Each path below is one point turned by a fixed rotation once a step. After each direction that follows a path, write how fast that rotation turns it, in degrees per step (0 if it stays still).
Each turn is a multiple of 5 degrees from 10 to 175, or 0.
Each row of a path follows its step; steps can be skipped.
Path 1:
step 1: [ 17 -10  35 -14  -5 -21  45 -11   5  34 -14  -5 -31  52  -9 -15   6   6
 -11   1  -6 -13   1 -17  30  -7  27 -50  11 -11  12 -25  20 -24  -2  23
  -6 -20 -21  17 -12 -11  13   1  -4  26 -10 -19  -8  12   2  32 -17]
step 13: [-12 -25 -13  21  24  -9  31   5  13   5 -11  21  13  32 -16  12   4  -1
  50 -15  15  22 -14  -1  -5 -21 -24  13  20 -18  13  18  -1  13  37   5
 -19   5  -4   3 -19 -21   2 -30   2  -5  -8  18 -26 -29 -58  29  23]
step 14: [-35 -20  35   7  30  21 -33  13 -12 -32   4  22  28   3   1  13 -37 -16
   2  -7 -44  -9   3 -16  -6   0  -3  20  15   2 -16 -12 -12   8   2  29
  33  16  14  -3  24 -31  30 -10  -2  26  -9   8   9  34   1  26   2]
step 29: [  1   0  15  14 -45  -3 -34  21 -23  34   3  -2  -6   5   4 -18  13   0
  -4 -27 -29  -6 -13  28  13  -2   8  -1  28  15 -35  10  12  -7  -5   6
   5  12  17  -1   5  32  10  51 -30  -1  -5  23  10   8  16  42 -42]
step 33: [-34   5  19  16  12  -1 -10 -38 -10  -3  33 -14 -27  16   9  19 -27   0
  -6 -30  11  14  25 -15   1  18  39   7  -5   0  22  -8  39 -11  22  10
   9 -22   0  -4  25  -4   9  -2   7  14  16 -45 -26  17 -28  30 -31]
step 35: [  7 -10   7  21   0 -23  -4 -15  21 -15 -18 -13 -10  11 -37 -31   2   7
 -27  12 -12 -18  28 -16  30  14   5 -22   1  11   9  53 -25   3  19   2
  16  -4 -48  33  12  22 -20 -12 -12 -32  29   0  16  14 -20  19  -1]
step 37: [ 35  -8   6 -13  -9 -15   5  12   7   4   5 -15 -15  16 -12   8  17 -51
 -22 -16 -42 -36 -15 -36  -8  19  10 -45  21 -13   9  -1  21  -8  -1  14
  -5  24  10   1  26  -2  -5 -14 -12  20 -10   9  -8 -15  48   6 -38]
step 38: [ 15 -32 -12   5 -34  16  24  31  10  24   6 -12 -15  19 -11 -38  29  -6
   3 -17  -3  19   8  29  22  -2  22  -4   5 -15 -35  44 -12 -24 -13 -29
 -16 -19  21  28   2  -4  33   9  -4 -10 -18 -18 -20  -9  -1  36  13]
step 41: [-31 -10  -3  19 -15   2  12  18  -3   0 -15   6   5  12 -23  -9   1   6
 -19 -13  14  15 -24 -16  18 -12  11  22  16  -2   7 -26  24 -24  15  56
   0  -2  21  40   7 -60  14 -16  -2 -15   8 -27   1  53  12  13   6]
Speeds:
[  3   2  -1   2 -11   6   5   2   2  11   2   6   1  -3 -11  -1  -3   5
  -1   0   9  -5  -3   4   6  -8  -2  -3   6  -2   6   6   1   6   5   2
   4  -1   2   5  13  -4   3  -4  -4  -6  -3   4  11  -6  -3   0   2]
115
[ 4 -9  6 -8  2 -7  4 -2 -5 -2 -7 -5 10  0 -2  0  0  1 10  6  4  4  6  2
 14 -4 -5 -4  3  6  4 -6 -6  0 -4  2 -5 -6 -9  0  5  7  0  4 -2  3  6  0
 -1 -8 -3  0  5]
95
[ -1   4  -6  -4  -9  -7  -2  -1  -4  -1  -4   3  -1  -3   5  -5   0   0
  -3   2   3   5  -1   7   8   6   4  -2   4   5   0  -1  -3  -2  -4  -2
 -15   5   6   3   3  -9   7   4  12  -4  -2  10  -3   0   5  -5 -11]
35
[ -1  -3 -10  -9  -4  -9  -4   2   0  -5   7  -2   3  11  -4  -1  -2   1
  -4   3   2 -14  -1   5   1   1   3 -13  -7  -1  -1   0   6   5  -3  -5
  12  -1  -1   1  -7   0   3   3   6  -3   8  -1   3  -2  -1  -3  -1]
40
[-12  -2  -4  14  10   2   2  -2  -5   4  -6  -1  -4   5  -1 -11   4  -6
  -1   1  12  -2   2   6   4  -1  -2  -5   2   2  -1   3   4  -8  -2  -1
  -3  -3  -3   7  -6   5   4   3  -4   0  -3  -7   7   6   1  -6  -2]
125
[-11   9  -6  -6   2   1   2 -10   2  -4   5   0  -3   0   0   2   5   6
   6   0 -10   1   8  -9   5  -6  -1   0  -3  -1  -7  -6   0   0   6  -5
  -4   0  -4   5   7   5   3 -10  -1  -8   3  -1   9   2   3  -5  -3]
40
[ -9 -11   5  -5   0   8  -1  11  10   2  -3  -6  -3  -7  -4   4   4   6
   2   1   3  -7   4   1   3   1   9  -4  -3   0  -3  -8   8   0   3  -5
  -4  -5   5  -8   6  -2   1   0  -5   5  -3  -3  -5   1   5   1 -10]
80
Path 2:
step 7: [ 22  -9  18 -12  21   9  -3 -31  -3 -13  10   3 -33 -27 -34  -4 -44 -13
 -18 -20   2  13 -23  17  -1  21  -7  -6  -7  41 -14  10  10  -1 -18  21
 -17   3   0 -27 -13  22 -20  19  15 -23 -22  30  -1 -26 -17   9  13]
step 8: [ 14   5 -18 -37 -18  -8 -12  18   3   2  22  24 -35  19   5   6  -8  22
 -22 -12  28  -9 -11 -21  -1 -33  -5  14  13  15   6  -3  14   3 -11   2
  11 -13  23  23  -1  25  -8   0   5  24 -13   3   3  12 -60 -24 -36]
step 13: [ 13   0  20 -32   4   4 -36 -12  16   5  -2  -9 -19  22  22  17  15  24
   7  46  18 -12 -32  17  17   5  20 -16  31  22 -11  -5  -4 -12 -21   3
  -4 -11  36  12  27  -4  14  -7   3   6 -31  15  -7  -3 -31   8 -34]
step 20: [-14  -9 -20 -18   0   5 -11 -30  25 -21 -13  19 -42 -23  16  22 -42   2
  -1  -8   7 -26 -29 -26  -2  14   1  14  14   8 -15   9   2  14 -26  10
  -7 -11  17  -6  -5  -4  27   0 -33  -8 -16   6 -42  -5 -32  19   0]
step 28: [  6  21   0 -20  24  10 -17 -26   3   0  18  -2 -23   9  -7  -7 -57  37
   9   9  -8  15 -36  18  -4  17  -5 -11  -7   3  -5  27   7  16 -17  19
   1  -4  -9 -12 -10  -9 -39  12  -1 -41 -31  16   0   3  22   7 -29]
step 33: [ 16  20 -11  -8 -10   7   2  -5   3   3  26  17 -29  -7 -15  23 -39  12
 -37   4 -29   3 -33 -15 -31 -14  -9  21 -18  -7 -28   2   9  -4 -32   5
   7   6 -17   8 -38  38  -1  -2 -18 -10 -22   8   7   2 -27 -13 -34]
step 34: [ 17  28  13   7 -11 -13 -15  -8  26 -12 -13  -8 -53 -15  19   7   7  32
   0   6  13 -21  -4  -1 -13   1  23   3  34  18  20   8   3   7 -15   9
   6 -14  29  -4   6 -11  12  17   0  16 -34  23 -48 -17 -37  -6  14]
step 36: [  5 -14 -33  10  -4  -1 -36  -5  19   5  16  -5 -17 -17  -5  28 -18  26
 -33  18  -2 -42 -21  -4   8  -9 -14   1  21  17  18  33 -12  11  -9  15
   1  -3  46  10  15  -8  -7 -11   1 -16  -2  33  12  13 -33 -16 -22]
step 37: [ 32  19   9  -5  11  16   0 -17  -6 -13   1   7 -40  10  14   1 -35   9
  -4 -29 -13 -10   2  10 -18  44  -9  -2 -31  16   2  19  40  30 -14  -5
   9  -7 -20   2 -19   1   9  17   8 -22 -21  10 -11  -8 -41  29  -3]
Speeds:
[ -2  -3   4   3  -7  -9  -6  -6  -2  13   4  -1  -2   3  -5  -1   2   3
   1  -9   1  -9   7  -1  -1  -4   9   4  -9  -6   0  -2   6 -11  -3   8
   7  -6  -6   0   2  -4   3   1  -6  -1  -4  -1   2   0  -7   7   2]
100
[  3   4  -5   4   1   0 -11   2  -4  -1   1  -5  -1  -2   4   5  -7   5
   4 -11  -4   0   0   4   3   3  -1   6  -2  -1   0  -6   2   6   0   2
  -9   4   3   4   8   3   4   4   3   8  -4  -7   0 -17   8   5   8]
130
[ -7  -8   1   0   2   6  -1   5   3   1  -5  -8   0  -4   9   2   1  -6
  12  -3   1  -6  -1   2  -7   3  -3   8   5   6   2  -4   7  -8   8 -10
   1 -10   6  -2  -6  -7  -1   2   3  -6  -6   4  -2  -4  -3   2  -4]
155
[ -5   1  -2   9   7  -3  -3  -1  -6  -5   9   0  -5  -8  -6   1   1 -13
   5  -6   5   8 -12   4   4   2  -2   1  -5   4  -8   2  -6  -5  -2  -3
  -1   3  -2  -1  -5  -5   5  -2 -13  -4   1  -7  -1   3  -1   1   3]
140
[ -2  -4  -8   0 -10   1  -8   2   4  -8   4   5   3   8   5   1  -6   0
   7   6  -1   3   1   8  -1  11  -3  -4  -1 -12   3   2   5  -3  -8   1
   1   5   7  -4  -1  -9   0  -1  -4  -1   4   9   3   4  -3   6   8]
45
[ -2  -4  -5  -5   4   2  16   3  -3  -2   2   4   1   0   3   3  -6   4
  -5  -3  -7  -4  13   1   3   4   2   1  -4   3 -10  -7   6   0 -11 -10
  -3  -2   3  -5  -6   3   0  -1 -11   2   2  -8   2   0  -2   4  -1]
170
